In the rows, 128 means zero.
Each path is a new rotation, seen through one point. The rows after it are directions, each followed by how far the rotation turns it, in degrees a step (0 if it stays put).
Each turn is a multiple of 5 degrees from 10 to 175, or 0.
Each row of a path follows its step; steps can be skipped.

step 1: [129 125 130 122 124 127 126 131 135 130 130 125 129 127 123 124 127 117
 117 135 131 128 127 123 124 125 137 128 137 136 119 124 134 130 124 131
 119 123 125 124 118 124 121 119 125 123 138 140 130 128 137 131 119 133
 124 120 127 119 127]
step 3: [124 128 136 128 135 134 119 115 125 120 129 131 121 140 133 128 124 127
 119 124 133 127 122 134 137 132 129 127 130 132 121 119 134 123 127 135
 131 129 129 129 127 129 134 126 129 119 123 127 112 126 134 134 128 125
 133 127 131 137 133]
step 5: [127 124 124 135 133 125 125 116 131 130 134 124 127 127 136 126 131 133
 131 140 125 119 143 135 129 121 128 138 121 122 127 130 114 129 120 123
 129 127 130 132 131 131 124 130 125 137 122 139 125 129 130 136 127 128
 130 128 135 131 131]
step 6: [123 132 125 141 133 136 135 122 127 130 129 131 116 129 127 138 121 124
 130 131 120 127 128 136 123 122 122 117 128 135 135 136 130 128 126 137
 124 133 131 136 124 127 130 134 130 123 132 134 127 136 133 137 133 127
 130 122 127 139 133]
step 7: [131 127 128 123 134 141 139 136 129 128 129 123 123 135 130 133 132 119
 121 128 122 139 127 124 129 124 128 128 126 121 140 124 124 128 132 131
 134 126 132 136 127 135 128 123 114 135 126 125 135 135 124 129 133 124
 118 123 132 127 126]
step 10: [119 124 121 131 135 136 134 132 133 131 125 128 134 135 126 129 131 133
 133 123 137 131 129 121 123 136 129 120 127 113 137 133 128 128 128 130
 118 129 129 126 132 132 124 130 129 140 125 120 127 116 126 117 134 125
 124 135 131 126 128]
step 11: [128 128 120 125 126 120 122 130 119 127 133 121 123 126 137 126 124 128
 130 126 128 123 131 123 117 136 129 133 136 127 135 135 128 130 140 129
 128 130 139 120 131 127 135 135 128 130 139 125 131 117 125 130 131 140
 128 135 125 130 121]
step 13: [126 125 123 133 123 120 123 137 138 124 123 127 130 128 128 132 124 125
 126 122 143 130 119 130 127 130 130 125 112 123 125 130 124 128 126 125
 132 120 124 130 130 134 133 125 126 128 135 119 128 127 139 113 127 137
 129 125 126 124 129]
step 14: [129 128 132 127 126 118 127 126 125 129 119 122 134 121 126 122 131 114
 135 123 135 134 129 123 118 136 130 128 134 131 122 128 139 132 130 125
 135 126 128 127 121 117 128 121 120 123 136 123 127 120 132 133 119 127
 135 129 121 133 131]
step 16: [120 128 126 117 131 129 125 122 125 129 118 123 127 135 121 121 115 127
 126 132 133 121 123 128 126 131 130 134 121 135 121 121 119 130 127 126
 123 130 123 131 128 124 135 126 142 120 123 128 120 123 134 119 122 130
 125 122 134 129 129]
step 23: [127 126 136 137 136 133 121 131 134 133 127 130 128 138 139 137 128 136
 119 118 132 126 131 126 133 124 127 120 131 130 130 132 131 123 128 128
 127 129 135 132 127 130 128 123 128 136 121 128 123 123 120 130 143 128
 118 135 131 136 121]
Directions:
[130 127 127 132 126 126 129 129 130 128 129 130 128 128 127 129 127 129
 128 128 126 127 130 131 126 127 127 129 127 127 129 128 127 131 131 128
 128 129 128 128 127 130 129 128 126 129 128 127 128 128 129 130 127 131
 128 125 127 128 130] => 55
[128 127 130 128 126 127 126 129 129 124 128 130 129 129 130 128 129 128
 125 128 131 128 128 127 127 127 125 129 130 126 130 130 131 126 129 129
 127 128 129 125 127 127 128 128 129 129 128 130 127 127 128 128 128 130
 129 129 129 124 129] => 35

step 7: [131 128 129 122 128 134 139 126 135 119 126 123 133 126 125 126 119 132
 125 127 124 139 120 126 126 129 128 124 119 122 128 135 122 126 124 137
 123 128 127 120 122 125 134 121 128 133 121 117 122 129 127 135 130 132
 119 130 128 129 124]
step 8: [133 125 133 123 137 131 121 124 132 126 136 131 124 122 127 124 132 131
 123 128 129 135 128 131 121 131 130 132 130 133 132 123 127 133 120 134
 114 126 134 136 127 134 123 134 131 128 120 121 123 127 118 125 136 121
 129 126 120 134 131]
step 9: [124 120 132 131 124 128 133 125 130 127 128 131 121 124 133 128 130 138
 121 123 138 128 120 130 126 130 127 124 126 129 138 135 126 126 123 136
 127 131 130 124 133 124 117 127 130 144 134 129 120 133 127 130 120 123
 126 118 132 123 125]
step 10: [129 131 136 129 127 126 127 131 130 118 130 127 135 123 124 113 125 131
 130 133 132 133 130 130 123 125 127 128 125 124 127 126 130 134 125 134
 124 130 122 136 128 130 127 124 132 126 132 125 120 127 129 146 132 125
 129 132 128 112 129]
step 11: [126 119 139 131 128 133 117 133 123 129 128 127 123 126 130 120 121 133
 123 114 125 122 129 123 131 126 133 136 128 119 126 123 123 126 130 136
 125 128 132 131 128 140 120 130 131 128 130 131 127 128 119 126 135 125
 119 125 132 127 125]
step 15: [125 131 137 131 124 131 124 133 138 120 133 129 130 126 131 121 131 139
 129 125 137 132 123 129 126 132 127 129 121 141 131 132 125 130 123 133
 131 132 127 130 127 125 133 129 135 130 132 130 124 123 122 147 131 133
 134 129 125 121 129]
step 16: [127 124 138 133 130 126 124 125 128 123 133 127 120 127 133 122 123 130
 137 124 131 124 137 127 128 123 130 134 133 120 133 129 123 135 126 136
 126 127 131 128 123 140 120 118 140 128 130 132 126 129 131 133 136 123
 122 128 137 133 128]
step 17: [131 127 134 132 133 129 134 140 130 128 129 128 126 122 121 122 123 131
 128 123 125 128 114 127 129 128 138 128 119 121 133 121 132 123 123 137
 133 126 126 120 130 135 133 132 124 131 124 131 121 125 127 137 121 127
 124 128 135 131 130]
step 19: [124 118 127 123 141 129 134 124 124 119 124 132 128 125 125 133 130 132
 127 120 136 125 127 126 124 127 133 132 132 128 129 127 127 129 118 135
 116 127 126 128 126 128 121 120 130 140 125 132 126 132 121 133 123 126
 119 132 125 137 131]
step 22: [129 122 133 131 132 131 136 132 133 129 118 129 126 131 124 125 123 129
 128 114 128 126 126 128 126 125 136 129 115 120 129 120 131 137 121 139
 132 123 122 127 126 130 130 124 134 127 135 126 121 123 122 132 126 127
 125 126 132 127 136]
step 24: [128 128 123 133 131 134 130 126 128 120 131 133 125 125 128 130 134 134
 125 122 136 123 124 129 121 119 132 136 126 124 120 125 124 126 123 133
 126 120 130 120 136 130 122 114 125 136 124 123 125 137 128 131 128 123
 121 129 117 133 124]
Directions:
[131 128 129 132 126 128 125 131 127 128 130 128 128 128 127 129 128 129
 128 127 129 128 128 130 129 127 127 128 129 126 128 129 127 129 125 126
 130 127 126 129 130 130 128 127 127 129 129 126 128 128 129 129 125 125
 127 128 130 127 130] => 55
[129 128 127 127 126 129 128 128 129 128 126 128 126 129 128 127 128 127
 128 129 126 129 126 128 126 128 130 127 129 129 125 127 130 128 126 130
 130 131 124 127 127 126 130 128 126 129 127 128 128 129 129 131 129 127
 128 126 127 128 130] => 145
[129 128 129 128 129 130 128 128 129 127 126 129 127 128 127 127 128 126
 131 130 131 128 126 128 129 130 130 128 131 126 130 130 129 128 128 126
 126 127 125 127 127 127 126 126 126 129 126 128 128 128 128 128 128 129
 129 129 129 127 125] => 155
[126 130 125 128 128 128 127 129 128 127 128 127 129 126 124 128 129 128
 130 126 126 130 126 129 127 129 128 130 126 127 130 127 129 128 126 128
 127 127 128 127 126 127 128 129 128 125 131 126 126 127 128 129 127 130
 131 129 127 127 128] => 145
[127 127 130 127 128 126 124 127 128 126 129 128 127 129 129 130 129 125
 128 128 124 127 130 127 128 128 130 129 130 129 127 127 129 129 126 128
 127 127 131 127 127 131 127 127 128 130 128 127 128 128 129 129 128 128
 129 127 125 126 125] => 140

step 0: [125 129 133 127 124 124 126 139 123 130 117 127 121 139 128 126 121 126
 133 126 127 122 128 137 120 129 128 130 127 139 131 128 121 130 127 134
 133 121 127 133 117 123 130 133 142 134 134 127 129 127 135 125 135 124
 128 130 132 122 131]
step 1: [128 125 123 140 121 124 131 133 129 128 128 135 123 126 116 133 129 127
 134 125 117 131 119 118 135 135 135 130 132 123 128 127 132 137 131 128
 123 133 130 133 125 130 125 128 126 127 135 129 135 132 133 119 139 124
 127 124 132 133 129]
step 2: [126 131 132 135 139 133 126 123 125 129 129 130 120 126 125 137 134 126
 124 124 127 135 123 120 133 121 127 127 121 132 124 126 121 116 134 129
 131 122 127 131 122 125 131 124 130 120 133 123 129 130 135 131 123 133
 123 128 115 133 139]
step 3: [130 122 141 128 117 131 130 139 130 120 123 129 126 132 136 128 132 133
 132 132 128 122 127 132 129 124 134 130 114 133 133 134 120 125 131 132
 130 124 130 133 121 124 128 136 135 128 129 131 130 121 136 130 131 122
 135 136 130 124 130]
step 5: [123 124 126 135 130 127 123 126 118 132 125 126 116 125 123 128 120 122
 123 120 124 122 122 123 139 123 127 127 129 130 126 121 125 116 126 131
 127 123 127 125 124 130 126 128 135 123 141 119 126 130 134 129 130 124
 123 125 120 122 132]
step 9: [131 127 136 136 121 124 125 128 126 126 128 122 117 141 130 128 130 131
 135 123 129 123 126 135 116 129 124 124 131 120 122 127 127 131 130 130
 135 127 129 130 120 121 127 131 134 130 136 124 134 121 140 124 131 123
 123 131 122 129 123]
step 11: [124 131 136 130 128 124 128 126 125 125 130 136 127 122 126 132 133 136
 118 133 125 130 125 117 130 120 138 135 128 130 124 132 126 122 122 142
 134 127 129 132 129 127 126 122 137 127 135 120 130 133 133 128 130 136
 125 129 123 126 138]
step 12: [133 134 138 129 121 131 127 136 127 123 123 129 114 138 126 137 138 129
 133 129 125 121 125 133 126 137 128 120 117 125 118 130 127 123 127 130
 132 122 126 127 126 126 129 138 126 131 129 124 136 124 132 130 127 125
 130 131 126 125 127]
step 13: [122 127 129 135 119 127 126 128 135 127 126 133 120 133 130 129 119 130
 131 115 135 123 123 122 136 121 130 135 121 125 128 129 128 140 130 124
 121 128 127 137 121 126 133 128 120 134 135 130 124 125 128 120 125 129
 132 119 123 133 128]
step 17: [136 132 132 130 126 122 120 138 125 125 126 126 123 124 132 135 127 135
 125 134 126 116 125 126 138 124 131 132 127 126 119 121 118 127 123 134
 122 135 127 126 116 133 122 125 127 127 131 123 135 133 132 133 125 130
 131 121 120 127 123]
step 24: [137 133 133 132 124 126 128 135 129 125 136 128 115 132 110 128 132 124
 133 125 122 131 128 124 135 128 131 131 125 126 123 130 131 120 134 129
 126 132 134 135 129 122 127 132 131 119 131 122 127 123 119 125 124 120
 126 133 129 121 125]
Directions:
[125 131 130 129 130 128 127 126 128 130 129 128 127 131 128 128 128 130
 129 127 128 129 129 130 124 127 127 128 130 128 128 128 127 129 129 128
 130 126 130 126 128 127 130 127 129 128 129 128 127 130 129 127 127 132
 127 127 128 130 130] => 155
[130 127 129 126 125 129 129 129 128 130 126 128 129 128 129 132 131 129
 129 130 127 127 130 126 129 127 128 127 125 128 128 129 128 129 128 128
 129 126 130 127 128 126 127 128 127 126 128 129 126 128 126 129 129 132
 127 127 126 127 128] => 80
[131 130 125 127 127 126 129 128 130 129 128 130 128 130 128 128 128 128
 126 127 128 131 127 127 129 129 129 127 126 128 126 130 126 128 128 126
 131 127 128 129 127 128 130 128 130 132 128 128 129 130 128 127 130 127
 128 129 127 129 131] => 35
[129 126 128 128 126 129 125 130 127 128 128 128 128 130 127 128 128 129
 127 130 128 126 129 127 125 131 129 127 129 126 129 126 128 128 127 129
 128 128 131 128 127 128 129 128 131 127 125 127 126 129 129 130 128 127
 130 130 129 131 129] => 125
[127 129 126 128 128 128 128 129 127 129 125 129 128 128 127 131 128 131
 126 126 127 129 127 129 130 127 128 130 127 127 130 129 128 132 127 129
 127 129 129 127 128 129 127 124 128 129 128 128 128 128 128 129 129 128
 130 127 131 130 126] => 115

step 1: [136 126 126 131 134 119 125 126 126 116 130 132 127 133 123 133 136 128
 122 119 130 140 117 127 135 130 133 127 112 131 123 123 128 126 124 130
 129 128 127 127 129 117 126 124 123 131 128 127 132 128 138 135 129 124
 131 128 130 120 122]
step 5: [122 123 133 130 122 133 128 128 132 132 131 146 124 127 126 138 130 131
 120 121 135 126 139 122 122 134 134 140 125 133 125 125 127 128 130 123
 130 131 131 132 120 126 130 125 128 129 116 132 123 129 123 133 124 135
 121 130 128 122 131]
step 7: [123 137 138 120 126 123 134 130 132 117 122 129 132 137 126 128 123 122
 128 116 123 132 123 135 124 127 130 121 122 121 136 124 135 124 128 131
 124 129 134 131 131 121 129 130 121 131 137 131 140 128 136 131 127 123
 134 127 129 126 124]
step 8: [131 121 133 125 123 123 137 124 126 124 118 127 126 132 127 131 130 117
 128 133 127 119 136 135 121 129 126 123 129 127 118 127 124 127 120 129
 131 130 126 123 134 124 127 126 126 137 136 112 131 135 130 140 127 122
 132 122 130 122 130]
step 13: [125 126 133 129 128 128 142 132 130 122 128 128 132 133 131 124 127 126
 130 123 134 135 133 128 131 125 124 121 116 120 123 123 130 121 130 128
 126 131 134 126 117 122 126 120 121 135 139 119 120 125 132 135 137 129
 129 134 133 127 122]
step 14: [132 114 136 126 137 119 140 126 127 123 131 132 125 126 133 127 119 128
 132 129 126 130 121 135 116 133 127 130 128 125 134 135 129 128 125 137
 127 133 126 121 130 124 128 117 125 132 128 113 131 124 125 134 125 129
 124 128 130 132 133]
step 15: [135 131 127 125 131 127 124 126 129 129 137 117 121 129 124 122 130 115
 133 122 124 134 133 130 118 129 129 137 137 123 131 135 127 130 133 126
 134 125 120 117 138 124 135 130 132 133 128 123 130 126 125 123 126 116
 130 131 121 131 131]
step 17: [118 131 127 135 118 130 118 127 123 128 135 134 128 132 134 123 126 133
 126 132 123 130 134 130 136 134 132 130 123 131 121 124 135 127 129 134
 136 128 131 131 124 125 125 115 126 125 121 127 121 137 120 127 127 130
 119 115 130 124 129]
step 18: [125 127 120 127 132 122 125 129 129 116 137 124 128 129 131 124 126 135
 131 125 131 136 138 127 125 128 132 121 121 127 128 133 132 123 139 127
 127 138 125 138 131 124 123 124 117 136 120 139 124 128 130 129 133 133
 131 128 139 126 128]
step 19: [123 123 133 124 133 122 127 126 134 124 121 123 127 129 127 132 129 128
 126 134 130 140 129 124 120 129 129 113 120 114 134 125 126 125 134 127
 123 131 121 116 121 123 131 123 131 128 132 131 138 124 127 138 134 131
 131 131 130 132 128]
step 20: [128 118 135 128 123 118 131 127 124 130 124 129 128 123 125 135 131 131
 123 125 128 129 127 138 129 131 133 126 134 119 130 129 132 125 131 129
 122 125 118 123 131 118 130 131 134 133 137 110 124 126 120 123 125 122
 130 126 125 138 122]
Directions:
[128 128 131 127 126 129 128 127 129 128 128 131 131 128 130 128 129 126
 127 130 129 125 128 128 127 130 129 126 129 130 128 129 127 129 128 131
 127 128 128 125 128 127 126 128 129 127 126 126 128 129 126 129 131 131
 129 128 127 128 128] => 125
[130 126 126 126 127 127 128 132 128 129 128 131 128 129 129 129 127 127
 127 129 127 126 129 127 128 127 131 128 131 127 129 130 126 128 129 129
 129 128 127 129 127 129 128 127 128 130 127 128 127 128 130 129 127 126
 126 124 129 130 128] => 120
[127 129 126 128 127 129 127 128 126 126 127 130 128 127 127 128 126 127
 128 128 131 126 129 128 128 128 125 129 127 129 128 130 129 129 127 127
 129 128 129 128 129 126 130 126 131 128 128 133 127 129 126 127 130 127
 127 128 128 130 128] => 60
[128 127 129 127 127 125 128 127 129 129 126 129 130 131 127 127 129 129
 129 128 128 128 127 125 129 125 127 127 127 126 127 129 130 126 129 128
 129 129 130 128 129 127 129 129 128 129 125 129 128 125 126 128 128 129
 126 127 128 126 127] => 60

step 0: [132 144 121 138 126 121 124 133 132 126 124 124 134 124 131 130 132 130
 130 127 131 139 131 127 132 124 133 122 121 121 136 133 121 126 130 123
 117 125 126 129 121 139 127 126 139 130 121 134 122 132 126 129 134 136
 137 136 129 127 125]
step 1: [126 120 120 135 126 124 142 123 132 132 130 123 121 126 131 120 129 132
 117 130 131 130 126 130 126 126 129 118 124 129 126 122 120 125 115 122
 133 131 131 126 130 121 120 131 132 128 124 127 123 129 116 118 128 129
 135 123 129 135 120]
step 3: [140 128 129 136 125 126 135 126 126 118 135 130 124 124 136 131 130 117
 129 121 125 130 128 128 136 140 121 123 124 130 117 133 130 133 128 136
 132 125 131 127 139 125 125 117 131 132 125 128 129 135 122 133 133 122
 132 120 137 131 136]
step 4: [117 119 130 120 122 129 125 129 122 121 135 137 124 127 119 136 120 129
 119 130 135 125 126 130 120 128 125 129 128 124 124 132 128 132 131 129
 115 133 137 136 134 125 127 116 128 126 122 131 132 133 131 128 117 119
 132 126 124 125 129]
step 8: [142 124 128 141 128 126 130 130 131 131 122 132 136 135 125 118 133 122
 132 133 130 135 127 132 119 125 127 122 120 127 125 129 122 137 134 136
 128 128 122 120 130 125 120 138 122 130 122 128 126 133 126 118 128 129
 136 126 129 132 118]
step 9: [136 125 126 128 122 127 122 129 133 132 127 125 127 126 137 129 132 133
 126 133 138 127 130 135 130 138 128 128 123 118 133 119 131 123 119 129
 117 133 132 131 129 130 125 123 126 134 122 124 127 126 124 128 123 127
 125 130 112 118 112]
step 11: [127 131 132 125 129 128 126 127 125 120 128 132 120 144 130 145 120 122
 129 128 134 129 131 135 131 131 123 141 122 125 119 135 122 133 127 131
 121 131 132 128 138 137 126 123 131 128 132 122 127 128 118 121 124 134
 126 132 129 124 128]
step 12: [115 129 128 138 129 124 117 124 130 122 127 125 115 127 123 125 128 129
 126 123 130 124 133 136 131 135 128 127 123 123 125 138 139 129 128 117
 130 128 129 129 134 126 132 125 136 137 124 138 130 120 129 132 129 119
 132 133 137 131 132]
step 15: [134 114 131 130 124 132 134 121 118 131 124 128 135 130 126 124 122 133
 128 132 129 133 120 127 128 131 128 122 128 131 121 128 135 124 130 126
 120 114 118 119 124 123 119 130 120 136 126 131 123 131 137 121 129 124
 128 129 134 130 136]
step 16: [142 133 125 133 126 133 130 139 123 129 122 129 136 127 139 137 128 133
 134 133 130 137 125 124 124 134 126 133 130 120 126 131 133 138 133 130
 124 137 128 130 127 124 123 114 121 129 124 127 118 123 124 135 121 128
 132 121 123 127 128]
step 22: [130 125 129 127 121 128 130 120 133 126 131 132 128 117 120 128 130 123
 128 131 130 128 132 124 130 138 125 134 126 123 132 122 126 119 130 133
 114 117 127 128 127 123 118 127 122 138 128 137 133 144 129 118 131 138
 125 124 125 125 131]
Directions:
[126 127 126 129 128 129 130 126 127 127 126 128 128 127 127 128 128 127
 127 131 126 127 127 128 129 127 125 128 127 131 129 127 125 130 131 129
 127 127 128 128 128 129 127 130 126 129 129 129 129 127 127 127 128 124
 129 129 128 126 127] => 160
[128 129 128 125 126 126 129 129 127 127 128 129 129 129 129 131 129 127
 128 128 128 129 128 129 131 129 126 129 130 128 129 128 128 125 128 128
 125 130 125 129 127 131 127 128 127 127 128 131 126 127 127 130 127 129
 128 131 126 127 127] => 160
